 34.6 -13.7 -57.1 -50.1 -66.1  -2.5 -14.2 | -50.1

  0.5  45.7 -15.1 -13.8  82.3
  3.4  26.5 -22.8  -7.6   4.7
 39.2 -17.2  -3.8 -23.2  34.3
| -22.8

  5.5  31.6  24.9 -76.7 -70.5
  9.1  31.1  -4.2 -76.7 -69.4
 16.6  36.0  15.1 -76.7 -73.7
| -4.2

 64.7  59.6 -21.7 -33.7  51.7
-14.8  49.6 -19.2 -49.8  61.7
-63.3 -31.9  54.0 -28.5 -52.9
| -19.2

-19.9  -8.2  13.6  61.5   2.0
 74.5 -19.6  22.0   7.5  77.3
-39.9 -43.7  73.7  42.7  80.2
| 22.0

  9.4  -4.3  -1.1 -64.8  17.8
  6.4   6.1   9.9  -1.0  -4.1
 35.6  47.0  17.2  -0.2 -52.7
| 9.9

-24.5 -74.0 -44.0   9.6 -26.1 | -44.0

 58.6 -40.5  12.7  -4.3  36.8 -16.5  -8.2
 67.1 -70.4   0.3 -35.4  39.4  -8.4   4.8
-28.6  10.5 -10.0  -9.9 -10.6  17.4  11.7
| -35.4
---
Input:
[[-13.031  -5.982  -1.678  -7.411]
 [  6.114  12.272 -20.777  -0.414]
 [-13.335  -6.218  -1.128  -7.567]]
Output: 12.272

Input:
[[ 19.04   0.70  -6.28   1.48  12.06]
 [ 17.49   2.72 -16.33  -4.95  18.98]]
Output: 0.70

Input:
[[-15.08 -12.49  -3.96  -8.96 -14.45   5.94]
 [ 14.41 -20.34   1.64   7.28  -1.21  -5.53]]
Output: -12.49

Input:
[[ -7.30  -1.41   2.47  -3.88  -0.31]
 [ -1.07  -4.78   9.09  -0.47  13.07]
 [ -7.30  -3.94 -14.08  -7.29  -3.66]]
Output: -4.78

Input:
[[-149.725  127.062  111.130  173.084  -65.483   60.883   -5.453]
 [  28.958  -81.717  -26.127 -157.972  -95.618  -61.999   73.865]]
Output: 127.062

Input:
[[ 0.14  1.62 -0.87 -1.22]
 [-1.89 -1.38  0.10  1.40]]
Output: 1.62
---
[[24, 63, 66, 56, 79, 46, 85],
 [43, 81, 61, 43, 63, 60, 43]] Answer: 79

[5972, 4892, 5456, 5240, 1653, 7930] Answer: 5456

[5472, 2061, 9337, 4486] Answer: 4486

[[4545, 5391, 3871, 9007, 2216, 7486],
 [4830, 6993, 5225, 5763, 6293, 7056]] Answer: 7056

[[72, 81, 56, 61, 198, 127],
 [40, 65, 22, 48, 232, 98]] Answer: 127

[17, -44, -20, 46] Answer: -20

[11, 20, 84, 47] Answer: 20
---
[[-19.7  28.1 -79.4   7.8  42.6   2.2  47.2]
 [ -7.2  -8.5  -6.1  -3.7   1.3  -0.4   0.4]
 [ -4.9  -0.7  -0.2   6.6   1.2  -2.0   3.0]]: 3.0

[ 25.3 -39.6 -25.1 -72.5   5.7 -12.5 -10.6]: -10.6

[[ 70.2  58.6 -11.4 -19.3]
 [  2.2 -43.1  27.5 -14.9]
 [ 24.6   6.9 -21.3 -47.0]]: -47.0

[ -6.9 -22.5  42.0  26.6  28.5   4.0 -80.0]: -80.0

[[  2.5  33.8   1.7  -1.2]
 [ 62.5  16.9   2.0  -0.4]
 [ 47.4 -20.9  -3.4   1.1]]: 1.1

[-14.4 -64.6 -43.7  43.0  34.1 -32.8  38.1]: 38.1

[-58.9  58.0  13.1  29.1 -11.7  -2.6  68.5]: 68.5

[ 80.0  22.8   5.7 -38.5  16.9  19.9]: 19.9
---
82,237,22,211
223,130,78,76
157,168,30,117
ans = 30

4,3,8,4,4
8,2,2,5,6
6,5,3,8,4
ans = 8

-19,0,-8,15,1,-9,3
-33,12,-5,28,-45,-6,3
-5,-13,-11,3,49,-13,3
ans = -13

46,14,27,20,-29,-9
39,-12,19,-25,-1,-44
27,-49,-30,16,5,-16
ans = 5

133,21,200,135,95
231,94,231,239,73
202,217,236,103,150
ans = 103

156,164,154,157,162,155
57,161,168,157,32,150
183,108,248,159,141,29
ans = 141
---
[2, 8, 8, 7]	8

[[833, 270, 418, 539, 177],
 [353, 467, 474, 740, 613]]	740

[[-345, -371, 286, -651, -898, -890, -582],
 [-435, 321, -290, 217, -27, -398, -118],
 [100, -955, -99, 59, 837, -305, -242]]	-305

[21, 18, 60, 67, 5, 81]	5

[[3934, 3182, 4519, 7141, 7857],
 [6271, 7161, 7935, 4256, 3642],
 [6151, 8341, 6261, 6465, 5832]]	6465

[[-14, 29, 18, 7],
 [1, 24, -48, -16],
 [13, 15, 9, -41]]	9
---
[[-30.0 -33.4 -17.1  54.6  12.9  72.5  45.1]
 [ 37.4  42.5  16.3  -3.4  10.2  15.7 -18.1]] Out: 10.2

[[ -0.2  -7.8  13.7   5.1 -15.6  13.0]
 [  2.6 -66.6  31.0  31.3  51.6   2.1]] Out: 31.3

[[ 79.9  -8.5  -4.4 -21.7 -51.1  -0.4  20.7]
 [ -5.6 -64.0  16.1 -23.4 -18.9 -39.7 -44.0]] Out: -18.9

[[ 31.1 -64.9  39.4 -67.5 -22.5]
 [ 16.1 -31.0  -2.5 -56.0  65.2]] Out: -2.5

[[ 61.7  43.7  11.9 -76.2  54.3]
 [ 28.6  65.6 -41.7   9.2  -4.9]] Out: -41.7

[[ 52.2 -40.4 -37.6  19.6  16.9 -73.8]
 [ 59.8 -18.5  -5.9  78.4  11.5 -60.8]] Out: 78.4
---
-11.2,39.3,-6.0,8.3,67.8,-45.8
5.9,-50.0,-28.6,5.0,-14.6,29.8
-37.0,-51.8,18.4,-7.3,4.8,52.5
| -51.8

65.9,18.6,1.5,-77.9,-3.6
-7.7,-25.0,-27.7,24.8,15.7
17.7,-39.8,-68.3,30.2,25.7
| 17.7

21.6,-8.2,-32.1,-8.2,2.9
40.2,-43.7,-21.4,67.3,22.8
| 40.2

68.3,-28.3,5.8,56.4,35.3 | 68.3

5.9,65.8,5.1,26.9,-1.8,1.8,-3.6 | 5.1

57.0,-61.6,12.2,8.7,49.6 | 57.0

14.4,-5.6,20.3,28.7,42.8,-60.2 | -5.6

74.3,51.4,44.9,-52.8,-36.2,-66.0 | 51.4
---
463,240,906,566
864,427,951,467
726,371,921,491
=> 491

5,5,4,4,6,4,1
4,4,3,4,4,5,5
6,6,3,4,3,2,7
=> 7

-2,12,22,0,-8,-5,20
48,30,28,-1,7,35,2
-27,26,11,29,1,-19,9
=> 9

625,400,361,-521
-183,955,-660,294
-267,185,31,-489
=> -489

4432,2973,6874,5723
6765,6472,6722,3850
9392,7866,8872,4536
=> 4536

322,821,304,659
691,545,633,604
364,145,932,381
=> 381

3,4,5,4,4,7
1,4,4,8,5,2
4,2,7,2,0,7
=> 7
---
array([[ 13.3,  53.3,  41.7,  -1.8, -36.4],
       [ -8.3,   4.5,   7.3,  42.8,  58.5],
       [-14.7,   2.1, -28.3, -26.7, -13.4]]) value -28.3

array([[ 66.9,  21.2,  69.3, -46.0,  53.8,  -4.6],
       [ 69.0,  -3.3,  57.8,  -8.5,  21.6,  -0.9],
       [-75.1, -14.2, -69.8,  39.3, -31.3,  18.8]]) value 39.3

array([[  9.9, -15.1,  14.3,  -4.0,  -4.5],
       [-75.9,  24.6,  50.4,  -6.6, -12.7],
       [-28.3,  20.6,  24.7,  -4.0,  45.5]]) value 24.7

array([[  4.0,  -2.3,   2.5,  41.8],
       [-29.9,  -7.5,  -1.7,  60.5],
       [  9.2, -20.6, -11.6,  39.2]]) value -20.6

array([[-74.6,   7.6, -30.2,   7.6, -13.6],
       [ 43.1, -17.0,   1.9,  -4.1,  32.7],
       [-18.4, -11.8,  -3.5,  -3.7, -15.4]]) value -3.5

array([[-74.9, -36.7,  -3.6,  38.1],
       [-43.7, -79.2, -18.0,   0.0],
       [-43.7, -17.1, -71.2, -55.8]]) value -17.1
